128 stands for zero in the data rows.
Some points:
254,75,114,157,133,228,145,102,162,124,118,137,132,87,80,151,116,79,138,226,152,160,100,128,161,124,240,51,204,6,163,97,56,112,96,142,133,37,84,141,117,159,81,132,175,113,123,113,141,143,145,156,166,182,148,157,144,161,157,95,150,163,146,75
114,111,163,145,195,204,97,134,152,80,120,54,118,73,75,139,114,183,99,109,125,98,198,105,150,151,151,142,158,96,96,115,116,75,212,160,103,93,168,124,84,157,54,151,51,175,132,166,156,132,187,169,146,72,142,87,153,121,142,114,97,90,191,124
110,133,178,132,177,42,193,132,137,139,114,84,125,247,107,90,139,105,137,127,198,90,171,163,14,125,93,165,90,246,191,200,255,103,127,133,150,108,106,78,115,100,98,143,150,175,163,155,122,164,101,103,137,181,131,107,166,175,102,100,182,195,80,235
129,145,192,77,64,30,173,75,156,129,168,120,78,166,232,58,124,132,103,113,162,136,79,47,83,151,120,170,108,113,87,144,98,205,166,114,165,99,119,150,160,97,87,136,155,54,163,163,130,149,108,109,33,96,145,151,110,150,179,131,62,95,151,173
129,77,152,192,140,72,129,52,124,114,147,153,197,108,137,150,119,139,146,145,107,76,94,82,173,142,141,128,129,141,137,92,104,72,119,101,141,155,98,118,93,172,99,128,89,118,188,183,73,88,12,124,49,105,129,154,99,117,179,149,96,190,183,147
79,27,140,66,227,117,90,151,142,182,184,131,89,108,84,209,150,44,204,202,17,92,146,80,149,111,191,39,93,22,204,23,64,73,120,34,228,131,167,165,183,133,170,62,129,136,116,130,75,154,32,140,195,190,85,160,96,153,144,74,140,94,131,105
141,155,103,201,150,117,112,123,155,141,63,138,140,166,110,171,182,59,159,166,135,168,159,70,83,180,112,87,116,111,189,150,132,110,82,108,171,137,110,76,154,120,69,63,140,255,134,155,109,110,82,48,158,107,124,50,243,187,154,88,174,158,21,232
216,106,111,173,112,125,125,125,71,163,172,157,76,130,145,147,79,205,88,96,143,84,153,170,85,185,141,99,129,158,96,88,99,122,126,237,35,78,186,68,88,158,132,192,234,123,179,76,130,82,216,154,83,145,224,123,189,174,22,110,33,74,170,86
119,94,83,47,189,6,139,142,127,159,128,108,135,108,204,124,46,103,170,85,133,171,213,186,110,97,91,202,95,117,158,140,124,184,101,164,130,148,67,164,195,44,164,114,59,122,118,73,179,146,97,171,98,124,177,106,93,38,115,160,150,85,136,199
65,200,87,179,127,207,143,116,182,140,151,167,142,181,194,107,119,103,66,133,172,127,115,255,168,202,97,127,139,186,116,125,129,123,108,147,148,87,144,101,173,147,141,53,96,98,122,89,31,162,114,122,198,157,146,207,181,156,106,65,114,132,166,155
179,118,216,128,154,182,115,177,103,103,127,127,187,166,103,135,137,120,71,114,137,109,132,80,150,111,103,103,150,54,81,110,82,110,39,98,164,184,127,100,124,153,155,80,85,178,197,95,175,162,132,72,113,161,169,190,172,141,161,198,113,106,106,83
129,130,129,160,216,140,115,153,64,102,150,90,208,164,86,54,154,125,77,158,47,81,143,76,187,108,165,76,128,89,213,158,85,113,129,126,153,185,162,146,92,174,161,115,86,160,119,116,109,127,147,154,125,89,151,86,154,99,158,125,179,128,68,73
156,91,70,116,114,200,211,141,184,113,98,198,90,104,137,121,104,151,186,101,107,175,163,118,60,121,116,191,193,157,147,106,135,100,163,166,142,148,141,147,155,98,255,140,168,71,173,158,120,142,175,70,119,97,215,85,108,182,57,129,57,63,122,91
109,119,211,119,136,42,72,79,149,156,145,182,109,86,154,87,116,135,158,139,166,110,11,98,152,132,86,169,136,181,146,159,170,156,169,153,164,177,105,168,40,77,163,34,62,148,162,145,79,115,105,161,140,122,107,114,95,135,135,210,93,130,192,149
99,146,122,81,63,79,150,205,113,116,127,149,114,170,146,121,44,130,120,107,101,103,86,186,111,161,164,106,145,106,77,163,178,148,164,142,111,79,83,183,57,92,173,139,56,149,40,89,165,96,78,109,133,76,84,176,108,139,175,140,124,163,73,188
91,84,157,59,115,19,98,131,127,119,118,49,183,127,96,53,99,150,104,117,140,47,192,138,156,130,194,170,142,187,100,154,99,129,171,155,185,147,149,58,127,150,140,87,52,190,41,105,120,80,130,108,120,78,91,94,59,121,91,169,153,165,87,112
129,101,70,67,90,109,121,144,52,94,152,109,83,187,0,96,154,135,167,86,149,167,137,204,137,77,87,106,32,76,139,174,161,122,150,113,86,128,124,147,148,133,107,129,161,118,114,130,107,82,99,116,128,169,104,119,103,136,193,149,160,132,123,127
129,180,145,128,30,120,157,127,138,135,143,183,139,151,73,161,175,137,99,139,141,175,174,140,134,133,101,166,114,153,96,78,181,203,77,53,68,120,130,121,156,29,166,187,114,35,118,150,116,142,132,208,109,129,192,101,131,83,96,122,128,153,147,92
116,152,151,141,81,41,110,66,119,89,172,135,121,74,164,118,157,147,26,88,152,211,121,67,120,158,141,181,104,168,91,111,147,137,211,134,87,145,130,97,75,184,140,111,91,108,180,128,182,134,95,143,109,132,87,177,80,111,116,160,171,98,128,119
102,210,61,126,148,191,154,165,123,162,102,147,95,3,126,162,139,203,161,153,121,112,79,218,122,108,117,117,126,158,131,122,117,163,139,211,169,141,88,86,160,153,91,184,179,37,179,147,154,81,160,132,159,104,112,167,100,168,97,137,124,116,132,77
64,100,92,129,141,68,129,93,137,55,105,96,150,160,123,142,130,141,71,153,120,62,82,112,108,93,69,141,126,116,104,130,145,78,153,51,126,130,163,62,117,134,161,78,94,163,146,88,166,137,225,231,79,125,134,144,170,79,150,134,141,120,94,78
114,170,107,201,88,127,151,74,158,83,128,160,157,160,216,180,133,90,190,83,158,133,156,65,101,120,140,61,122,185,179,149,121,87,100,114,185,116,131,140,133,123,78,169,116,157,196,120,141,166,156,45,117,141,154,92,183,234,166,74,152,137,192,57
122,79,117,197,112,98,73,199,95,107,141,111,116,160,123,89,32,149,102,172,101,130,130,145,114,141,64,253,97,176,25,138,147,158,199,204,94,115,168,118,73,140,141,61,117,147,99,126,165,116,109,144,134,108,109,124,66,71,74,57,148,145,95,72
195,107,143,106,99,141,130,83,89,151,48,44,142,165,162,141,117,77,86,64,142,111,87,108,189,110,156,148,159,162,121,102,98,174,140,64,82,121,176,91,87,88,123,110,142,132,219,95,166,197,113,187,65,74,74,161,130,115,133,158,130,111,119,143
71,143,161,38,146,142,37,187,156,124,97,125,142,97,89,124,120,135,116,147,119,144,112,128,133,49,98,157,127,92,209,118,149,54,114,65,106,142,78,205,149,194,121,166,170,150,75,72,110,57,43,152,201,151,128,111,102,118,132,92,112,138,137,147
87,174,110,140,143,149,146,127,69,123,106,128,116,67,210,176,111,184,104,105,174,106,62,189,139,132,140,124,54,145,91,197,177,122,63,138,136,148,130,78,128,86,159,133,176,84,12,144,72,157,99,96,188,155,123,129,97,90,162,115,178,79,105,168
179,98,128,55,147,188,147,103,115,152,132,209,88,94,88,133,158,132,145,104,69,140,186,134,95,98,120,129,194,138,161,155,87,124,58,67,95,60,140,181,161,138,90,183,199,149,87,195,124,99,160,106,149,126,95,148,168,66,157,156,166,135,141,109
122,153,86,150,76,115,173,145,143,182,96,130,182,142,99,129,151,130,191,149,111,148,94,96,94,95,161,86,169,147,61,191,123,129,124,153,0,122,170,190,145,85,65,142,134,59,61,69,159,147,171,116,158,148,117,146,122,131,120,127,162,120,105,189
102,162,148,75,169,232,87,156,174,96,225,129,157,165,157,154,213,47,158,138,127,161,112,131,143,188,108,99,135,54,116,72,153,177,133,70,111,187,68,184,203,116,137,185,190,191,84,177,50,187,194,125,78,141,67,97,133,116,90,153,91,232,168,97
105,127,112,144,89,194,103,146,100,157,110,105,45,123,148,117,160,175,184,107,126,117,143,105,159,76,98,107,132,116,147,125,130,165,102,147,174,141,85,153,161,201,132,186,120,77,62,112,151,85,164,141,134,191,77,115,62,81,109,124,127,130,134,198
There is one direction along which these points spread out most. Take the direction at right angles to it along which they spread out most. Go by this last direction. For each point below, how far along it does it lie, from 0 to 99? 50 is the average, and the first point above lies past it. One standard deviation of the points above along it is 16.
114,170,107,201,88,127,151,74,158,83,128,160,157,160,216,180,133,90,190,83,158,133,156,65,101,120,140,61,122,185,179,149,121,87,100,114,185,116,131,140,133,123,78,169,116,157,196,120,141,166,156,45,117,141,154,92,183,234,166,74,152,137,192,57 60
129,145,192,77,64,30,173,75,156,129,168,120,78,166,232,58,124,132,103,113,162,136,79,47,83,151,120,170,108,113,87,144,98,205,166,114,165,99,119,150,160,97,87,136,155,54,163,163,130,149,108,109,33,96,145,151,110,150,179,131,62,95,151,173 52
119,94,83,47,189,6,139,142,127,159,128,108,135,108,204,124,46,103,170,85,133,171,213,186,110,97,91,202,95,117,158,140,124,184,101,164,130,148,67,164,195,44,164,114,59,122,118,73,179,146,97,171,98,124,177,106,93,38,115,160,150,85,136,199 39
129,77,152,192,140,72,129,52,124,114,147,153,197,108,137,150,119,139,146,145,107,76,94,82,173,142,141,128,129,141,137,92,104,72,119,101,141,155,98,118,93,172,99,128,89,118,188,183,73,88,12,124,49,105,129,154,99,117,179,149,96,190,183,147 36
105,127,112,144,89,194,103,146,100,157,110,105,45,123,148,117,160,175,184,107,126,117,143,105,159,76,98,107,132,116,147,125,130,165,102,147,174,141,85,153,161,201,132,186,120,77,62,112,151,85,164,141,134,191,77,115,62,81,109,124,127,130,134,198 56
156,91,70,116,114,200,211,141,184,113,98,198,90,104,137,121,104,151,186,101,107,175,163,118,60,121,116,191,193,157,147,106,135,100,163,166,142,148,141,147,155,98,255,140,168,71,173,158,120,142,175,70,119,97,215,85,108,182,57,129,57,63,122,91 79
65,200,87,179,127,207,143,116,182,140,151,167,142,181,194,107,119,103,66,133,172,127,115,255,168,202,97,127,139,186,116,125,129,123,108,147,148,87,144,101,173,147,141,53,96,98,122,89,31,162,114,122,198,157,146,207,181,156,106,65,114,132,166,155 62
87,174,110,140,143,149,146,127,69,123,106,128,116,67,210,176,111,184,104,105,174,106,62,189,139,132,140,124,54,145,91,197,177,122,63,138,136,148,130,78,128,86,159,133,176,84,12,144,72,157,99,96,188,155,123,129,97,90,162,115,178,79,105,168 54
179,118,216,128,154,182,115,177,103,103,127,127,187,166,103,135,137,120,71,114,137,109,132,80,150,111,103,103,150,54,81,110,82,110,39,98,164,184,127,100,124,153,155,80,85,178,197,95,175,162,132,72,113,161,169,190,172,141,161,198,113,106,106,83 44
216,106,111,173,112,125,125,125,71,163,172,157,76,130,145,147,79,205,88,96,143,84,153,170,85,185,141,99,129,158,96,88,99,122,126,237,35,78,186,68,88,158,132,192,234,123,179,76,130,82,216,154,83,145,224,123,189,174,22,110,33,74,170,86 92
